Named turns come first, each shown by rows before and after it. Which turns, in which order, take the first row of each pair that follows to the second? Write the first one first, as in the answered first pair.
Q870 (before -> after):
[ 17.7  10.1   7.1 -11.6 -24.8  25.6 -16.7  -2.3 -18.2  14.4 -12.6  -8.8
  -7.5   8.7   2.6  29.7  14.8  -8.3 -28.2  -4.6  15.1  14.3   9.2  18.1
 -21.8  -9.8] -> [-12.9 -17.6 -15.3  -0.3   2.2 -26.3  15.2   3.9  -1.8  -8.1  21.9   1.3
   9.2 -44.5  -3.0 -18.6 -14.9   7.8  18.4   7.7 -20.3 -12.3   3.4 -14.9
 -15.1  13.9]
[  9.9  43.4  17.7  18.4 -31.6  14.9 -22.7   0.3 -19.7   6.5 -18.5  13.8
   6.6  34.5  13.2 -26.6   2.2 -18.1   1.4  -2.3 -13.8 -12.4   9.1  19.9
   2.2 -12.0] -> [-15.8  31.1   0.6  21.7 -22.2  -9.5   1.4   4.1 -25.5  -7.4   3.7  19.9
  18.6  -4.0  20.6 -49.7  -6.6 -16.6  20.2  -5.5 -29.1 -25.1   8.2   3.1
  -6.7  -6.3]
[  1.8   4.1  -3.2   2.5  19.7  -7.1   1.8   1.7  15.5  -1.4  -4.1   2.9
  -0.4  16.5  -8.2 -11.8  -3.6  16.3   7.1   5.5  -6.2   1.9  -3.2 -21.6
  23.7  10.1] -> [ -1.9  15.6  -4.5  -8.9   1.8  16.8   1.3   0.2 -14.7  -0.4  -7.6   3.3
   2.6  14.6  13.8   4.9  12.9  -3.8 -19.2 -10.9  13.3  14.6   2.8  -9.3
  -2.3  -9.0]
Q848 (before -> after):
[ -1.5   0.5   1.6 -16.7  17.0  -1.2  -8.8 -10.1 -18.1   5.1   5.7  -9.5
  14.8  -6.6   7.3  11.0  -6.6 -11.1   0.3  -8.3   6.0   1.3  -9.4  -0.8
  -6.5 -10.5] -> [ -3.2  -4.3   0.6 -11.1  23.9 -11.4  -4.2  -9.5  -9.4   2.7  11.5  -8.4
  17.5 -10.8   3.6   5.4 -12.6  -4.5  10.4  -2.1  -1.9  -2.8 -11.3  -1.9
   0.7  -4.5]
[  4.8 -33.9   7.4  -4.7 -23.9 -19.1   2.1   2.1   6.1  18.1  11.5  -1.7
 -17.1 -38.0 -10.0  15.3  -1.2   0.9   1.1   2.6 -13.7  28.7  14.6  37.1
 -38.3  15.2] -> [-11.6  -1.0  -9.7 -12.8 -20.3  11.9   6.5   2.4 -37.3   7.8   9.4   4.1
  -3.2 -11.7  27.8  14.0  16.1 -36.4 -39.2 -22.6   9.3  16.2  11.0  20.6
 -31.8 -11.9]
[ 17.3  -7.6   7.2 -14.5 -26.0   8.4  -9.7  -5.0  -3.6   4.1 -10.9  -3.4
 -15.5  -3.0 -10.1  23.3   6.0 -13.0  -1.1  -5.6   9.7  23.0  12.5  24.2
 -35.7  -9.6] -> [ -9.8  16.2 -18.5 -12.9  -3.0   6.3   5.6  -3.2 -26.2 -18.4  -1.7   7.0
  11.1   5.2  18.0  -6.8   4.1 -36.4 -13.8 -20.2   9.3 -10.4   3.7 -16.9
  -8.5 -21.6]
[ 27.8  17.3  22.5  -9.1  27.8   2.0  32.2 -10.6  -6.8 -13.9   2.6  10.3
  19.1  24.4  10.9  -0.2  -5.0  -1.5  -7.3  16.6  -3.6 -33.1 -18.7 -18.0
  42.4  -2.5] -> [ 44.1  -5.9  35.7  -6.4  17.9 -11.5  22.9 -11.6  17.0   0.6   0.8   3.9
   6.3  10.8 -13.3   9.0 -12.7  21.1  10.5  31.3 -14.0 -19.4 -13.1   3.1
  31.6  13.7]
Q629 (before -> after):
[-38.4 -28.1 -26.1   2.3  16.2 -12.2  28.3  16.1 -17.0  -1.9  30.3 -13.9
   4.0 -33.4  -0.9 -26.5  -9.2  10.0  21.4 -22.6 -15.7 -10.0  -3.2  -2.4
  -8.5  11.2] -> [-17.2   5.7 -15.3 -10.7  -5.1  39.2   4.9  10.0 -45.9  10.3   1.0 -17.9
  -2.5  17.9  15.1  11.9  20.5 -15.2 -27.3 -39.8  19.0   6.9  -2.0  16.6
 -12.0 -15.3]
[ 18.7  -9.5   9.0   8.9   5.1  -5.8   3.5  -1.1   3.7  -5.6  22.6  -6.7
  14.2 -47.8 -26.0   8.2 -29.8  22.2  33.3  15.3 -35.7 -21.9  22.5  11.0
 -10.4   5.7] -> [ 35.6  23.3  19.1  -1.6 -14.6  45.2 -20.2  -5.0 -22.8   9.7  -5.3 -10.6
   7.6   4.8 -12.5  42.6  -3.2  -2.1 -13.4  -2.6  -1.8  -7.8  25.4  28.4
 -11.0 -20.9]
[-40.1  39.9 -19.7  17.9  20.6  -0.1  20.2  27.9 -13.7 -19.8   7.4  20.0
  -0.5  37.3  10.7 -37.9  -3.1 -18.4  17.3   9.1   1.3 -14.2 -33.5 -19.3
  38.0 -17.6] -> [-53.5   6.3 -18.9   8.0  -8.6 -12.6  32.0  31.3 -32.2 -14.1  27.4  13.7
 -10.6 -43.0  19.3 -13.3   1.5 -10.5  30.6   1.6  -0.8  12.9 -12.1  11.0
 -41.5 -17.8]
Q40 (before -> after):
[-11.7 -35.7 -20.2 -15.9   9.2 -28.0  -5.3  23.0  17.3 -33.2  -8.5  -6.1
   2.8 -67.3  -5.9   6.0  -0.8  34.1   1.1  47.2  -3.7  21.9   3.6 -34.6
  12.9  21.6] -> [ 23.3 -10.6   1.1 -16.0   1.9   8.3 -37.2  16.9  28.4 -14.6 -44.6 -10.6
 -11.7   5.7 -20.4  32.7  12.5  30.3 -26.9  53.2  16.6  33.0   0.0 -17.6
  45.5  11.0]
[  9.6 -20.9  16.8  14.0 -14.8  16.2 -13.0   3.2  32.9  34.2  -9.5 -19.9
 -11.6  -3.2  -8.4  19.8  11.4  29.3   8.7 -14.2   9.3  25.3  25.5  22.3
 -13.5  -3.7] -> [-14.7  16.2  -8.1  17.6  16.2  26.1  -1.2   2.4  10.6   8.8  -5.7  -5.3
  19.2  35.9  19.1 -19.3  12.4  -1.0 -13.1 -29.5  16.9 -15.2   7.5 -28.2
  34.7 -21.4]
[ -2.7  -1.4 -10.7   2.2   5.0  10.1 -10.4 -11.5   8.4  21.9 -13.5  -8.6
 -10.9 -10.4   9.4 -11.9   3.4   6.0   6.9  -2.1  -5.4  26.4  11.5  12.5
 -23.6   2.7] -> [ -2.6  14.4 -13.2   5.6  16.3  19.6 -12.5 -14.4   4.8  16.8 -19.4  -5.5
  -2.5  15.0  16.8 -19.5   8.7  -7.9  -5.4  -7.0   0.7  13.5   5.8   0.0
   1.4  -5.5]
Then:
Between the rows of a pair lie 2 to 3 turns.
[-10.8   2.0   3.8  16.0   7.6 -11.6   8.0 -20.3  -6.8   9.8   9.1  -0.4
  13.2  13.1   6.2 -11.4  -6.5   2.6  12.8  -1.3  -1.5  -5.7 -16.3  -3.7
  14.1  12.5] -> [-17.5  -4.2   0.5  10.0   1.4 -12.8  12.9 -21.5 -18.7   7.2  14.3  -1.4
  13.3  -7.7  16.8  -5.4  -1.8  -1.1  10.9  -9.1   0.5   3.3  -8.8   3.3
  -6.8   7.3]
Q870, Q40
[  0.2  10.5 -18.3   4.0  -4.6  15.4   6.8  -7.7 -15.8  20.7  -4.9  -3.0
  16.3   5.6  14.3  19.9  13.0  -9.4 -26.5  -2.3  13.9   2.5   6.3  -1.0
  -8.5 -36.3] -> [-15.7   6.5 -28.8   9.5  11.9  -5.0  21.2  -3.5  -9.0   8.4   8.2   5.7
  26.4  -2.3  15.0  -6.8  -0.5  -6.2 -10.1   1.6  -2.9 -16.0  -0.2 -22.0
   8.0 -25.1]
Q629, Q870, Q870
[ 15.8   1.5  20.5  13.6  -4.2   6.5  -6.9  -3.9  20.8  21.1 -15.0  -1.9
 -31.4  30.7  -4.4  17.3   4.7  31.5  11.3   9.2  10.5   9.5 -10.6   7.9
  17.1  10.5] -> [-19.7  20.4 -10.9  12.3  12.4   6.4  18.7  -0.6 -15.9  -6.1   5.7  12.0
  -2.1  17.3  33.6 -13.3   6.9   5.0  -3.9 -14.0  13.9 -20.7 -14.4 -30.1
  22.3  -4.7]
Q629, Q848, Q848
[ -7.2  -8.3 -10.4  -8.1   6.4   4.8  35.2   8.2   8.4 -23.4  -2.0  17.5
   7.2 -19.2   0.4 -27.9 -11.0  14.6   5.8   4.6 -38.4  -1.0   3.1  -8.9
  12.2   3.7] -> [ 11.0  12.0   3.0 -15.4 -15.4  43.8  14.7   0.9  -6.4  -8.3 -26.3  13.1
  -3.9  18.0   8.7   7.3   8.7   1.5 -28.9  -2.8 -12.6  18.1   6.2  13.3
   4.8 -15.8]
Q40, Q848
[ 16.4  18.8   1.3  -3.4  -0.3  19.4 -16.1   2.1  -9.2   1.1  -7.0 -13.9
  10.6  14.3   4.9  24.1   8.6  -5.8 -30.3   3.0   4.6   2.3   9.2   5.2
   2.3   2.0] -> [  9.3  -4.8   1.2  -5.4  -7.8   2.9  -7.8   4.0  -4.1   2.0   4.8 -18.5
   7.4 -28.5  -1.0  25.0   2.0   6.8 -11.8   7.1  -6.1  11.2  14.9  14.8
 -22.4  10.1]
Q40, Q848, Q848
[ 30.1 -13.1   4.9  -5.9  -7.3   9.8 -33.3  17.3  29.5   6.7 -20.9   0.4
  -4.1  -0.7 -10.4   7.8   2.2  22.7  -3.8   9.0  10.1  15.1  15.4  39.8
  -6.4  10.4] -> [ 15.4  -7.5  -6.6 -13.8 -14.7  17.8 -24.2  16.0   0.0   3.0 -11.7   1.0
   1.9 -24.1  11.5  10.4  10.2   7.3 -16.7  -6.2  20.5  19.3  22.1  36.9
 -34.4  -3.7]
Q870, Q870, Q870
[ 40.9  -0.7 -15.1  20.8  -9.2 -14.7 -12.3 -14.7  61.7  12.2 -10.5 -13.9
 -18.7  19.8  -5.5  -3.6  -7.4  12.8   2.5  42.1  -3.5  -9.6 -15.5 -10.3
  46.0   4.7] -> [ 24.8 -28.9 -19.3   8.7 -37.8 -20.7   0.8  -9.9  37.6  17.0   7.6 -19.6
 -22.5 -54.2   7.3  18.6  -2.5  15.6  11.2  31.4  -2.0  15.9   3.8  14.5
 -30.6   1.9]
Q629, Q870, Q870
[ -1.8 -31.5   7.8 -29.3   3.9 -27.8  15.8   2.3  -7.2  18.1  -1.9   5.7
  30.3 -37.2  12.8 -32.8  -0.1  28.0  -5.0 -22.4  15.5 -25.8   9.2  -1.5
 -15.7  22.3] -> [  5.3 -10.5   9.7 -24.0  20.8 -18.4   9.4   1.3  -0.3  16.0 -14.4   8.6
  35.6   5.9  12.5 -43.2  -2.0  20.9 -16.9 -21.2  18.8 -39.8  -0.7 -18.7
  24.6  16.2]
Q870, Q40
[  2.4   6.9  -6.7 -16.8  24.4  -0.5  -4.8   2.8  21.7  19.7 -26.5 -22.1
  -5.9  17.4 -21.3  -2.5  -7.9  10.1  -7.5  14.6 -10.6   6.1   3.3   2.6
  31.8  10.4] -> [ -8.9  10.5 -12.7 -29.3   2.3  18.6   1.1   3.5 -12.8  20.4 -24.4 -23.7
  -5.4 -11.9   4.8  16.4  11.5  -6.6 -28.2  -7.2   5.2  19.7  13.1  11.8
 -12.7  -5.5]
Q629, Q848
[  5.3   8.6  16.4  -2.7 -38.2 -12.1   2.5 -43.3  48.1  48.4 -40.7 -13.6
 -27.4  -2.0 -28.4  21.2 -24.1  16.5  29.9   3.4 -12.8  26.4   9.2  32.5
 -43.6  31.5] -> [-21.4  50.4 -13.5   5.9  14.8 -13.4  17.3 -41.5  34.4  15.5 -35.6   6.5
   9.2  52.1  -2.6 -37.5 -34.7  -9.3  14.2  -6.8 -19.3 -33.9 -16.7 -39.0
  36.8  20.2]
Q629, Q848, Q848
[ -4.5  12.7 -27.6   3.9  -3.1  42.9  -2.0  24.5 -60.6  21.7   3.3 -10.3
  -4.9 -10.4  31.9  -4.3  15.0 -17.7 -33.7 -18.4  -5.7 -21.9  -4.2   3.8
 -15.7 -45.2] -> [ 17.4  19.9 -15.9  18.4  23.6  37.0 -16.1  20.6 -18.8  24.6 -13.1 -10.2
  -5.5  44.8   3.6 -22.0   2.1  -4.2 -20.2   3.8 -17.9 -38.2 -19.8  -9.7
  47.0 -30.9]
Q629, Q870
[-24.9 -41.7 -13.4  11.6  15.0 -45.7  15.5 -25.5   6.8 -10.2   7.9  -3.1
   1.2  -9.2  21.1 -25.4 -14.0 -14.3   7.6   4.4 -26.9 -21.8   1.2   6.3
  -1.8  -9.5] -> [ 10.1 -21.5  13.2   3.1 -10.8  -5.2 -18.8 -31.8   7.3  11.3 -24.9 -12.2
 -17.7  43.0  15.8  18.6   5.5 -24.5 -25.7   1.0  -0.8   3.5   4.2  36.5
   0.5 -26.8]
Q629, Q870, Q870
[-10.5  25.8  -8.9  -4.3  11.5  24.5  -2.9  -1.4 -18.8 -14.9  -9.7   8.5
  12.8  26.7  24.2 -16.5   6.4 -24.4 -20.7 -10.2  19.0 -19.9   3.4 -28.8
  26.4 -10.0] -> [-19.8  19.8 -14.9  -0.6  16.3   9.7   5.4   0.0 -15.3 -20.7  -0.3   8.5
  17.4  10.6  24.8 -28.9   0.1 -19.5  -9.6  -8.5   9.7 -26.9   0.6 -37.2
  27.5  -4.8]
Q870, Q870, Q870
[  3.4  16.3 -29.4   8.0  -4.6   6.3  18.8  -7.6  -7.5   1.5   3.7  -2.2
  27.1 -12.7  21.4   0.4  20.1 -21.8 -13.5 -21.7 -16.9 -13.5  22.4 -27.8
 -25.2   0.5] -> [ 20.6  28.0 -16.8   9.2  -7.8  21.2   4.1 -10.5  -1.1  10.3 -12.7  -5.0
  20.7  20.2  14.2  12.0  27.6 -22.4 -25.6 -16.7  -6.0  -7.5  18.9 -19.0
 -13.0  -3.9]
Q40, Q40
[  2.2 -12.4 -30.9  -7.2   2.8  -7.5  19.2 -15.6 -21.3  -5.7   5.9   1.0
  -6.6 -13.5  18.8  -9.3  -4.6   3.3   1.6  -7.9  12.6   1.4  -7.6 -18.1
  -7.7  19.5] -> [ 10.9   2.6 -22.9  -6.0   4.0   6.5   9.9 -17.4 -19.7  -0.9  -9.0   0.2
  -7.9  19.9  19.3  -2.3  -0.8  -5.4 -12.5  -7.0  21.4   2.3 -12.4 -19.6
  10.6  15.0]
Q40, Q40
[  5.4 -10.2   7.1  11.9  25.6 -21.1  -4.0  12.4  14.3  -8.5   2.9  -3.3
   8.5  12.9 -14.4 -23.9 -22.6   2.6   8.7   4.1 -15.3 -14.5 -13.2 -13.9
  39.9  15.8] -> [ 19.3 -10.4  15.9  10.4  19.0 -10.7 -15.0  12.9  22.3   1.1  -4.5  -8.6
  -0.4  25.8 -23.4 -10.2 -16.1   8.2   6.6   8.0 -13.3  -6.1 -11.2  -1.2
  38.3  17.5]
Q40, Q40
[  7.1  -6.3  14.2   5.9  -9.9 -28.6  10.4   2.2  34.7   0.7 -23.1  -7.5
  -1.3  44.9 -18.8  11.7 -23.0  16.4  10.7  19.1 -12.8 -21.3 -27.3 -15.4
  37.5  -5.0] -> [  8.3 -21.9  16.9   4.8 -15.4 -38.6  13.6   0.3  40.4   5.1 -16.9 -10.9
  -7.1  19.1 -24.2  17.2 -25.1  27.0  23.1  23.8 -18.5 -11.3 -20.2  -4.4
  15.5   1.2]
Q40, Q40
[ -6.5   0.9  -8.6  -3.8  -3.2   6.0  -1.7  -4.0 -12.6 -16.4  15.5  -2.1
  -4.7 -37.2   6.7  -2.2   6.5   2.3   4.0 -13.5   7.6  14.0  10.9   1.8
 -22.6  -6.0] -> [ -7.9  17.9 -12.4  -2.4   8.2  14.5  -1.4  -3.9 -18.1 -23.2  11.9   3.4
   3.8 -11.3  14.8 -10.0  11.0  -8.1  -8.0 -16.4  12.2   2.3   6.5 -13.5
   0.3 -12.6]
Q40, Q40
[-19.8   5.7 -10.5 -16.2   7.8  25.6 -15.6   0.2 -25.8   2.9 -13.0 -16.0
  16.4   2.8  11.9  12.3  25.3  -4.4 -31.4  -3.6  16.4  31.2   2.6  24.5
 -34.4 -25.4] -> [-37.7 -18.3 -19.4  -9.7  15.1  -8.7   1.3   2.3 -14.0  -3.4   7.4 -13.8
  21.0 -44.4   3.3  -8.3   9.2  13.6   0.7   6.3  -5.8  24.8   5.8  17.7
 -46.8  -6.9]
Q629, Q629
[-13.1  37.9 -28.7  16.9   5.3  -6.7  -0.5   0.5 -37.9  -8.8   2.1  11.0
  27.9  25.0  12.2 -10.6  16.2 -27.2 -13.2 -38.0  17.2 -19.8 -20.5 -19.2
   5.8  -9.0] -> [ 14.6  23.1  -5.9  10.0 -28.4   7.2 -20.2  -3.2 -29.5  16.6 -12.7  -3.6
   1.5  16.9  -2.3  32.1  28.0 -16.5 -16.1 -33.3  29.6  16.1  -6.4  26.3
 -33.8  -8.8]
Q40, Q848, Q40
[ -9.0  15.6   4.2   4.3  21.6 -18.1   3.9  22.1  10.1 -12.8  26.3  14.6
   5.9 -27.7  -2.5 -23.3 -25.2  -2.4   8.6 -18.3 -20.2 -21.0 -19.0 -17.2
  24.2   8.7] -> [ 18.6  32.3  25.4  -6.6 -12.2  26.5 -22.8  18.0  -6.3   9.3   0.0   4.7
 -13.6   0.3   3.6  25.1   1.5 -13.6 -25.8 -30.6  13.6  11.8  -9.5  23.0
  -1.2 -11.8]
Q40, Q848
[ 13.6  13.4   4.2  -0.7  23.7 -17.6   4.8  -1.6   3.1 -20.7 -12.2   5.1
  -3.8  25.4  -7.5  13.6  -1.0   7.7  -3.4  12.9   1.9  -3.9 -20.8 -10.0
  44.0  13.8] -> [-15.4   7.1 -16.3 -10.7  17.3 -20.9  24.1   1.5 -30.2 -34.4   7.7   7.5
   4.6 -19.9  16.7  10.5   6.3  -7.2  -7.0  -4.0   7.9  -6.7 -12.0 -17.2
   4.5   3.1]
Q629, Q629, Q40
[  1.5   7.2 -11.9  21.1  15.3  14.7   4.4   9.3  10.7  -7.1 -15.3   2.2
   7.6  46.0   5.2  -9.5  -5.3   0.3  -0.3  -0.6  13.5 -30.2  -5.8  -8.9
  34.3  -9.8] -> [-12.3 -29.6 -14.5  10.8 -13.3  -3.3  16.9  11.8  -5.3  -0.8   6.4  -7.3
  -3.9 -39.6   9.5   9.8  -1.9   8.8  17.6  -7.3   8.3  -3.0  15.3  18.9
 -39.7  -4.0]
Q870, Q40
[  8.4   2.4   1.0  14.7  18.1  -4.1  -5.7   2.1  10.9   5.9  -4.2  -4.4
   0.6  24.6  -5.6 -10.5   4.2  -5.7   9.2  -3.3  -0.1  -4.9 -14.6 -10.6
  23.8  16.0] -> [ 12.8   9.4   2.2  12.4  11.8   8.2  -9.7  -1.7   2.8   7.2  -8.3  -6.4
  -1.5  32.4   0.2  -1.0  10.4 -12.8  -1.6  -8.9   8.0   0.0 -14.5  -3.6
  18.8   9.0]
Q870, Q629, Q870
[ 25.7 -13.9  -5.8 -15.1 -15.5  24.0 -23.3  12.9   4.0  19.2 -22.3  -5.1
   5.1  18.7  -7.0  -1.6   8.4 -10.1 -20.0  11.6   2.0  14.2  -2.2  -6.5
   6.2  -2.0] -> [ 20.9 -15.5  -8.8  -8.6  -2.9  12.6 -19.9  13.6  12.8  13.6 -19.2  -3.5
   9.6  23.1 -13.6 -15.3   0.3  -4.9  -9.3  18.7  -6.7   2.1  -6.8 -17.0
  23.8   2.5]
Q629, Q629, Q629
[-12.4 -19.9  16.0  -6.4   7.7 -19.9  -6.0   4.8  18.6  -9.2   9.0   8.4
  -3.0   0.9 -22.6 -27.9 -10.0  -4.9   4.5  12.3 -12.0  -8.8 -18.1  -6.1
  19.7  12.9] -> [  3.1 -17.0  29.3  -8.5  -5.6  -8.6 -17.3   4.3  23.1   0.1  -4.1   2.9
 -12.1  13.8 -29.1  -7.8  -5.5  -0.6  -1.5  10.6  -2.5   8.3 -13.9  13.7
  12.2  10.9]
Q848, Q629
[ -8.3  -2.7  -9.6   2.3  20.3  -7.2  -9.0  -5.4   5.8   2.1   1.4   9.8
  27.6   9.0  -3.4 -14.6   6.3   3.7   2.8  17.5 -10.3  -6.6  -8.8  -7.3
  31.9  10.1] -> [  6.9 -19.0   8.1  -1.9  -2.3  -2.8 -18.0  -5.8  11.4  17.3  -5.7   1.5
  11.7  -4.8 -14.2  12.2  11.1  12.2   2.9  21.3  -7.7  20.2   2.4  21.4
   2.1  13.3]
Q848, Q629
[ -9.9 -31.3  -6.2   1.3  12.0 -13.4   0.3  -0.3  13.1   5.5  -5.7  15.5
 -10.3 -15.9   4.5  -7.1  -7.9   3.4  17.6  17.8 -22.9  23.0  12.3   0.1
  -5.8  41.7] -> [-22.8   1.3 -21.0  -4.0  17.8  12.9   3.3  -1.5 -21.8  -2.8  -9.3  22.4
   3.3   9.2  36.6  -9.4   9.4 -28.1 -16.6  -6.1  -2.6  11.1   7.3 -18.7
   3.9  17.7]
Q629, Q40
[  8.8  20.7   2.6 -13.9 -15.4  21.5  10.9  -8.5 -24.7  -6.9 -14.7  10.4
  -4.2  23.2 -11.8  10.8  19.3 -30.7 -28.4 -22.3  20.3  22.1   0.3  -3.3
  -1.4 -23.4] -> [ -4.0  -7.9  -2.1 -14.9 -22.3  -1.6  22.5  -4.7 -24.0  -9.7   6.6   5.4
  -9.5 -34.5  -9.3  10.7  12.0 -18.4  -4.8 -17.2   9.4  30.9   9.7   3.8
 -40.0 -13.9]
Q629, Q629
[-13.8  22.5   6.0 -11.8  20.1   9.2   2.1  10.9  10.1  10.4  -5.6   1.5
  20.1  15.9  -8.0  -2.1  -2.1   1.3  -3.7  19.5 -11.2 -15.7  -4.6 -11.0
  10.0 -11.2] -> [ -8.6   6.1  12.2 -17.8  -0.1   9.0   1.5  10.5   3.4  18.0  -5.7  -5.7
   9.3 -12.0 -10.9  19.3   5.0   7.9   1.0  18.6  -7.7   5.9   6.4  12.4
 -27.9 -10.1]
Q40, Q848
